In the data rows, 50 means zero.
Every row has a hidden score. In each pair, how much higher is the second row's than the first's? 10 means about the same, 20 much higher and 0 much lower. The score is a weighted sum of the row's numbers plus the product of two more (or one squared), each taken from its middle value.
  19  55  62  29  32  60  70  65  64  39  71  56  57  41  60  36
  73  46  38  81  54  50  32  44  31  78  38  45  44  59  45  98 13
  56  48  14  59  77  69  34  47  50  69  35  66  34  43  55  54
  57  31  34  53  91  37  49  42  41  53  53  62  47  36  41  39 12
  52  30  43  90  67  50  39  37  53  48  47  39  34  60  38  51
  38  59  50  33  40  80  44  66  57  66  51  26  90  53  58  58 5
  59  60  48  56  84  74  38  77  46  61  39  54  58  46  37  73
  68  84  49  65  38  35  35  44  24  42  27  31  39  58  63  94 12
  64  67  39  54  50  54  30  29  41  49  30  29  33  35  40  99
  31  45  82  25  38  50  57  68  51  27  70  76  46  49  44  36 8
  37  37  57  46  54  65  44  76  78  49  57  72  32  49  28  43
  44  44  38  32  76  36  61  28  62  51  70  44  87  28  59  32 11
  53  59  56  70  39  68  38  73  52  70  36  37  53  86  50  67
  73  35  35  46  92  44  30  32  41  50  41  52  39  45  37  48 17
  69  49  40  60  89  51  36  38  34  52  30  31  39  37  41  69
  46  38  30  44  83  49  37  36  61  64  52  58  67  32  58  35 10
  37  31  34  43  45  55  62  47  65  67  63  49  96  41  72  34
  48  68  69  56  30  48  44  60  25  35  27  21  52  70  64  83 5
  44  78  67  48  29  56  52  52  89  47  52  35  64  62  50  43
  57  66  57  56  27  33  52  35  25  45  31  34  31  67  53  99 12
  40  63  98  39  29  49  52  69  42  30  37  40  37  74  52  45
  51  27  49  53  36  26  95  35  25  49  50  64  71  66  78  46 8
  27  49  60  33  36  62  50  67  83  47  67  58  55  35  45  32
  70  20  30  77  68  45  54  47  45  74  46  50  62  62  53  36 12
  29  43  59  25  24  44  75  56  61  41  61  42  68  67  69  38
  35  37  38  27  76  49  73  36  41  45  63  69  65  28  60  32 15
  72  64  47  61  40  37  32  35  18  40  30  30  31  54  50  99
  76  43  99  57  45  19  50  41  36  25  62  68  35  72  33  40 13
  76  63  42  84  39  32  37  35  27  44  31  28  33  53  51  91
  85  40  55  57  64  33  38  37  26  60  41  73  28  91  30  66 6
  44  25  57  31  50  20  70  35  49  54  75  79  68  51  68  32
  65  68  40  60  56  86  30  38  32  66  31  30  32  50  39  79 8
  50  63  99  47  26  28  64  66  47  24  41  44  29  66  41  55
  66  59  50  90  64  45  25  52  33  64  29  47  45  63  57  73 11
  64  53  30  65  66  76  21  53  42  72  30  45  26  41  43  67
  91  63  52  56  81  46  29  41  40  30  40  70  27  32  31  47 11
  87  47  36  78  41  27  33  29  25  45  37  35  27  53  46  97
  58  52  28  50  90  59  38  34  46  61  40  33  62  33  44  61 12
  76  34  44  91  41  29  46  45  29  53  38  47  35  84  47  73
  38  38  62  50  27  46  59  62  50  45  37  31  62  95  70  57 9
  44  52  69  30  21  22  92  61  64  33  59  53  60  47  39  68
  23  58  72  29  35  59  59  68  70  50  73  56  44  61  48  40 10
  14  31  71  57  47  44  54  81  61  42  46  55  41  46  53  46
  57  99  53  66  59  56  27  47  48  38  38  36  43  32  51  51 5
  61  57  42  73  72  69  26  57  48  50  38  47  24  33  26  52
  40  56  40  74  65  43  33  46  49  87  33  62  41  54  51  56 11
  40  27  36  38  55  33  72  37  57  49  89  59  75  34  50  36
  29  53  22  43  49  53  40  49  56  77  48  53  68  26  80  31 14
  46  32  38  36  68  38  56  38  36  51  63  89  49  38  47  31
  28  41  45  35  24  48  56  61  79  40  75  56  57  31  58  39 8
  39  42  42  28  46  40  85  36  51  49  75  61  78  35  61  24
  64  42  47  73  72  55  33  53  15  49  24  43  29  66  49  75 12
  38  60  43  35  52  70  36  59  80  39  53  72  36  35  36  32
  57  79  46  59  77  61  26  36  40  49  28  40  31  36  40  57 11
  34  41  59  37  41  58  58  69  60  45  64  85  42  52  30  39
  30  43  63  28  28  59  81  63  60  42  56  32  64  62  52  43 9
  64  55  44  91  52  56  26  54  65  60  33  49  33  45  37  60
  52  34  46  26  47  32  65  44  38  28  70  96  46  43  61  36 8
  50  65  53  66  35  31  44  41  36  56  26  16  57  63  63  86
  44  32  31  29  41  48  57  47  55  41  96  61  74  40  47  36 3
  36  31  45  26  52  30  77  46  48  51  67  75  82  31  65  34
  52  49  60  43  55  41  41  42  25  64  44  99  32  26  62  50 11
  34  52  64  26  43  51  57  46  96  69  45  45  61  60  48  39
  31  34  46  24  32  34  69  41  55  38  82  60  63  37  73  31 12
  53  42  46  80  64  62  21  60  36  69  35  37  45  41  43  73
  30  12  76  56  45  48  61  73  39  60  60  39  69  53  45  67 7
  26  57  38  28  34  57  66  48  68  73  56  41  69  41  75  36
  41  28  53  31  43  29  74  42  29  34  75  83  51  40  51  31 13
  35  29  43  29  33  57  70  65  63  39  75  53  63  39  46  31
  41  32  37  30  32  32  81  35  52  36  75  55  81  36  60  32 12
  44  36  67  64  28  32  64  80  50  58  45  44  62  82  70  47
  60  44  42  69  61  34  35  48  48  48  44  91  29  53  44  39 14
  27  42  38  46  34  48  55  68  71  85  51  50  67  42  64  41
  44  25  23  28  45  44  82  37  44  67  78  54  70  40  56  38 6
  46  31  43  26  36  30  83  34  40  33  91  51  46  32  41  40
  99  44  32  81  48  40  41  30  27  55  32  31  35  61  46  81 6
  43  40  72  24  29  48  80  78  65  36  69  61  51  45  52  36
  99  54  44  47  86  43  35  21  34  44  39  35  44  31  52  52 13
  32  32  43  28  43  44  67  56  52  47  79  77  54  32  48  33
  37  32  42  28  33  32  84  42  43  38  76  71  52  31  53  35 11
  98  62  42  58  53  89  25  51  56  46  38  37  27  49  37  83
  61  80  35  53  36  70  33  35  34  44  29  28  33  49  40  87 17
  46  57  53  37  33  71  52  57  92  56  54  28  81  46  61  44
  24  38  72  53  39  45  70  71  43  66  43  53  60  76  60  40 11
  32  30  38  53  56  61  47  57  54  79  56  69  46  74  45  44
  52  34  36  49  83  41  35  28  41  62  50  74  40  31  51  38 15
  49  58  37  51  74  64  24  25  83  38  51  53  50  30  31  50
  36  26  45  43  42  35  72  44  44  47  70  85  59  51  65  32 7
  36  33  40  42  52  29  62  42  45  67  62  86  54  33  64  29
  26  38  62  43  44  62  66  80  64  48  64  63  48  63  39  36 6
  54  42  35  40  92  47  39  36  33  44  45  65  34  29  44  44
  41  59  52  52  29  69  43  51  91  57  31  62  53  29  65  42 4
  36  34  37  33  38  61  59  51  67  66  65  32  93  45  58  44
  52  49  31  35  91  35  36  32  31  48  40  34  46  34  46  59 13
  30  38  35  31  46  48  61  36  60  51  77  77  52  25  43  34
  43  66  31  42  81  66  31  38  54  72  41  49  39  29  51  51 11
  61  33  28  53  68  35  42  43  54  56  53  91  51  26  44  41
  40  37  50  42  43  58  48  51  78  48  66  82  45  52  44  27 7
  45  25  51  39  31  43  80  73  50  47  65  38  64  81  48  46
  27  38  35  28  39  67  62  46  74  66  71  50  65  41  53  35 13
  43  23  50  42  23  33  75  86  51  43  65  56  61  63  48  63
  71  69  46  76  76  47  20  34  47  44  33  40  38  50  43  48 12
  47  75  57  46  28  79  47  63  67  38  39  25  41  59  40  65
  56  56  40  74  42  78  37  68  67  64  31  30  47  50  40  57 15
  30  36  58  32  30  59  70  88  68  49  51  53  56  53  42  47
  63  34  64  86  73  36  50  64  31  47  32  38  51  61  39  69 13
  32  32  55  29  35  33  78  44  51  44  79  55  71  52  67  29
  33  44  44  55  28  54  57  54  84  72  55  53  53  70  57  41 11
  37  37  44  33  38  40  83  70  55  37  80  47  51  62  60  31
  34  58  65  44  31  72  63  68  50  59  40  34  53  86  77  60 5
  45  71  35  50  79  67  28  47  66  64  46  48  54  32  55  43
  49  52  35  82  55  58  27  44  55  79  30  39  40  52  67  68 13
  55  43  99  55  26  25  67  72  36  32  48  41  43  80  53  53
  36  44  39  32  55  85  41  69  75  49  57  61  51  36  46  31 12
  66  62  48  89  65  43  30  39  26  42  30  33  31  47  42  65
  57  36  35  43  94  46  37  35  28  45  45  50  44  32  44  46 13
  73  77  47  69  69  52  30  43  29  54  26  30  34  51  44  79
  37  29  54  30  29  31  86  60  45  34  75  57  50  56  58  35 12
  87  55  40  86  67  50  29  32  37  57  30  47  33  59  60  44
  44  31  36  29  45  43  51  45  47  38  69  93  41  32  43  37 13
  75  67  54  75  62  70  28  59  40  48  24  33  31  47  35  74
  36  66  55  34  53  48  41  44  87  45  69  66  58  34  50  24 11
  94  70  41  77  68  36  29  30  32  42  38  35  28  66  53  75
  75  96  79  52  34  48  31  49  34  24  39  48  31  61  51  83 5
  35  61  49  55  51  61  45  45  51  78  33  27  75  63  79  44
  45  69  99  40  30  31  56  61  54  28  43  38  40  71  41  51 9
  39  40  32  31  76  60  40  39  63  45  71  70  48  31  44  36
  43  36  49  67  30  32  54  56  75  69  60  71  48  62  44  40 8
  68  74  36  76  43  45  31  31  22  42  29  30  29  43  48  86
  41  35  30  54  39  59  48  58  51  96  46  36  50  75  57  61 7
  54  30  39  29  51  48  60  53  94  59  89  45  67  43  45  51
  89  44  39  86  57  37  41  30  24  66  29  41  35  61  51  82 12
  29  55  52  38  34  76  48  67  77  58  53  31  51  60  39  51
  41  32  48  24  37  29  90  44  39  38  81  61  53  32  45  38 14
  43  35  71  37  27  34  95  67  47  31  63  47  62  63  51  44
  63  23  46  58  47  55  76  61  63  58  67  42  71  72  47  27 9
  65  47  62  66  40  39  45  59  20  35  32  25  37  84  46  93
  62  81  52  53  74  73  27  44  49  36  34  40  31  36  32  49 13
  44  29  38  26  41  28  78  40  44  38  89  65  60  40  55  33
  53  90  72  50  45  38  45  38  61  47  43  41  31  63  39  26 14
  66  58  53  77  63  56  42  62  47  49  29  43  31  82  25  52
  30  43  54  30  37  53  64  66  80  43  71  44  74  36  51  32 10
  39  82  77  38  39  64  44  59  66  44  42  23  72  61  56  55
  81  33  80  50  39  63  64  53  66  21  63  53  41  74  21  31 12
  39  63  82  68  47  48  65  68  42  47  33  38  46  74  68  33
  35  36  36  30  57  28  76  41  52  39  75  53  88  21  58  37 15
  30  32  41  28  42  37  75  47  55  54  66  76  68  36  57  32
  39  85  36  44  45  84  39  58  66  52  35  33  48  46  50  57 9
  47  32  36  32  62  35  50  34  37  34  70  90  40  28  42  37
  38  82  64  47  37  58  39  59  83  56  41  39  46  35  39  42 5
  50  50  44  62  36  57  33  57  48  83  39  24  58  76  61  74
  48  65  54  58  32  46  36  46  25  36  29  31  29  70  46  96 11
  52  58  50  61  25  47  39  52  52  57  46  55  24  85  39  93
  81  57  40  88  57  26  23  41  21  37  41  42  28  62  46  66 14
  76  47  60  84  69  39  27  40  24  38  26  36  30  55  45  61
  32  30  28  32  51  51  61  39  56  68  86  62  64  38  50  38 8
  41  48  53  31  84  40  59  61  54  44  55  52  81  18  52  36
  43  35  50  34  68  52  55  40  63  41  83  75  56  46  39  28 8
  37  58  68  57  64  80  36  87  42  33  34  39  56  35  52  51
  61  70  88  40  43  71  38  77  63  16  41  45  33  41  25  48 8
  81  45  34  53  36  43  55  42  38  47  32  25  49  84  24  91
  32  64  52  45  32  75  45  80  69  60  41  32  47  50  47  59 11
  40  47  45  38  65  39  53  32  81  35  75  59  83  29  43  32
  30  86  54  37  51  69  37  40  45  57  29  28  63  43  72  62 8
  53  27  39  49  81  54  47  49  66  60  72  53  60  42  38  35
  28  30  45  58  30  49  73  28  54  35  69  33  77  46  48  46 16
  32  35  51  30  36  58  56  74  56  42  63  79  44  42  45  32
  42  43  28  52  80  50  63  47  57  51  67  59  64  58  64  27 11
  39  37  47  31  39  37  50  40  46  34  81  90  47  28  51  38
  49  29  88  45  29  25  85  64  25  30  47  57  49  72  50  53 9
  40  53  68  53  39  78  52  74  62  47  38  65  52  77  48  35
  38  36  65  30  34  33  83  55  56  35  77  52  78  38  49  33 12
  50  55  61  62  41  71  22  80  69  35  33  41  35  56  38  56
  29  45  52  34  45  61  61  52  75  53  64  66  49  88  41  42 8
  81  72  42  73  46  40  33  30  28  37  28  30  27  40  34  86
  35  30  62  60  44  49  55  77  38  63  42  75  33  78  57  50 9
  72  26  53  39  36  29  61  46  37  42  82  65  32  96  46  44
  35  62  72  57  31  55  40  60  82  59  47  46  46  77  50  46 7
  50  64  72  54  43  84  43  64  64  58  39  23  51  63  38  48
  52  31  24  34  45  33  60  24  47  70  73  84  59  24  53  39 15
  65  62  54  81  23  72  34  69  71  47  52  45  40  55  42  64
  37  33  44  33  70  57  55  76  52  47  62  74  53  30  40  34 13
  31  36  50  52  38  33  54  45  34  74  45  60  62  71  99  45
  34  31  48  31  35  40  84  47  57  52  77  42  75  60  55  38 8
  36  25  70  40  33  56  45  59  46  41  62  76  67  42  42  28
  41  58  89  33  66  66  65  69  44  29  54  39  42  37  40  27 18
  52  95  59  52  42  48  32  44  35  37  30  32  32  39  44  84
  46  23  42  48  71  35  54  31  62  63  66  83  60  34  50  44 12
  74  57  47  64  45  79  35  50  43  50  26  23  52  88  57  60
  61  56  88  28  71  63  45  53  65  25  76  43  37  49  21  43 18
  34  40  85  28  37  38  75  41  43  30  70  75  48  54  67  31
  69  80  52  69  37  34  31  37  26  33  29  28  31  44  44  87 8
  36  36  51  40  60  35  47  44  52  55  68  88  49  54  63  27
  73  37  66  32  75  26  60  39  44  26  80  79  62  30  39  37 6
  68  51  99  76  60  24  54  62  39  33  34  42  40  79  44  51
  68  68  48  64  79  55  25  50  40  33  33  46  31  24  34  46 14
  91  72  42  77  45  43  29  35  27  37  29  31  25  47  38  75
  40  50  78  54  86  48  43  63  38  35  44  65  41  49  41  43 14
  77  50  31  65  31  81  60  68  57  51  39  24  22  59  56  51
  39  30  53  34  28  36  84  71  58  42  73  61  64  46  49  40 11
  43  41  29  64  48  60  55  26  63  81  68  50  84  74  64  54
  51  78  42  69  55  58  45  34  30  61  27  27  50  74  75  73 6
  80  40  43  57  92  48  33  32  39  57  38  54  40  33  39  48
  45  33  30  46  28  44  81  52  41  52  50  48  56  98  61  58 6
  40  29  31  29  51  38  57  34  40  42  70  88  46  23  41  40
  39  40  34  36  51  78  49  47  79  73  59  40  72  48  58  32 5
  39  34  38  22  39  25  83  32  40  41  76  71  55  26  56  36
  23  72  83  36  49  39  61  47  65  47  54  55  59  41  88  30 7
  32  33  55  36  48  27  57  43  50  50  73  90  48  40  42  40
  77  53  83  73  47  48  28  49  47  31  31  29  49  85  42  54 3
  45  63  57  52  88  40  32  38  37  47  35  66  46  41  57  41
  39  41  53  23  35  43  47  58  56  30  73  83  69  34  54  32 4
  51  54  62  48  70  47  29  34  50  37  45  86  36  31  30  37
  63  97  53  48  52  57  31  41  38  36  27  24  48  36  50  78 5
  98  66  66  63  63  45  13  43  40  33  31  58  20  39  36  60
  31  39  35  49  62  49  55  50  44  91  48  36  82  61  76  67 16
  43  27  44  35  51  32  65  43  69  37  93  68  61  31  44  37
  36  28  64  44  30  43  81  72  40  56  54  48  54  86  51  56 7
  52  81  40  68  38  41  31  36  29  44  29  30  33  46  51  89
  39  39  49  30  41  40  99  36  42  34  75  43  70  38  50  40 5
  22  64  55  27  31  65  58  58  74  57  56  45  63  48  64  36
  81  88  75  62  52  46  30  40  39  27  29  38  25  54  34  49 12
  41  70  59  39  62  74  37  72  74  44  35  43  51  23  43  38
  52  61  30  45  77  84  32  47  56  55  46  43  28  31  35  47 12
  46  25  51  25  41  42  65  51  53  36  96  54  56  31  35  38
  32  46  43  57  37  41  55  44  58  79  45  32  81  56  81  38 15
  30  54  51  47  47  79  35  70  82  62  56  55  50  42  53  36
  70  49  38  83  53  40  32  36  33  43  32  31  30  48  36  94 16
  53  51  38  51  77  85  33  54  63  77  42  38  46  37  67  51
  99  61  39  66  57  42  21  36  40  33  30  35  25  51  35  77 10
  42  37  99  55  43  30  75  70  12  27  45  54  54  61  62  59
  38  52  61  49  29  64  60  71  42  58  37  51  27  86  41  79 9
  46  83  89  51  41  50  31  66  53  31  37  40  38  60  50  39
  32  34  45  34  35  31  80  41  57  53  77  54  75  48  66  33 11
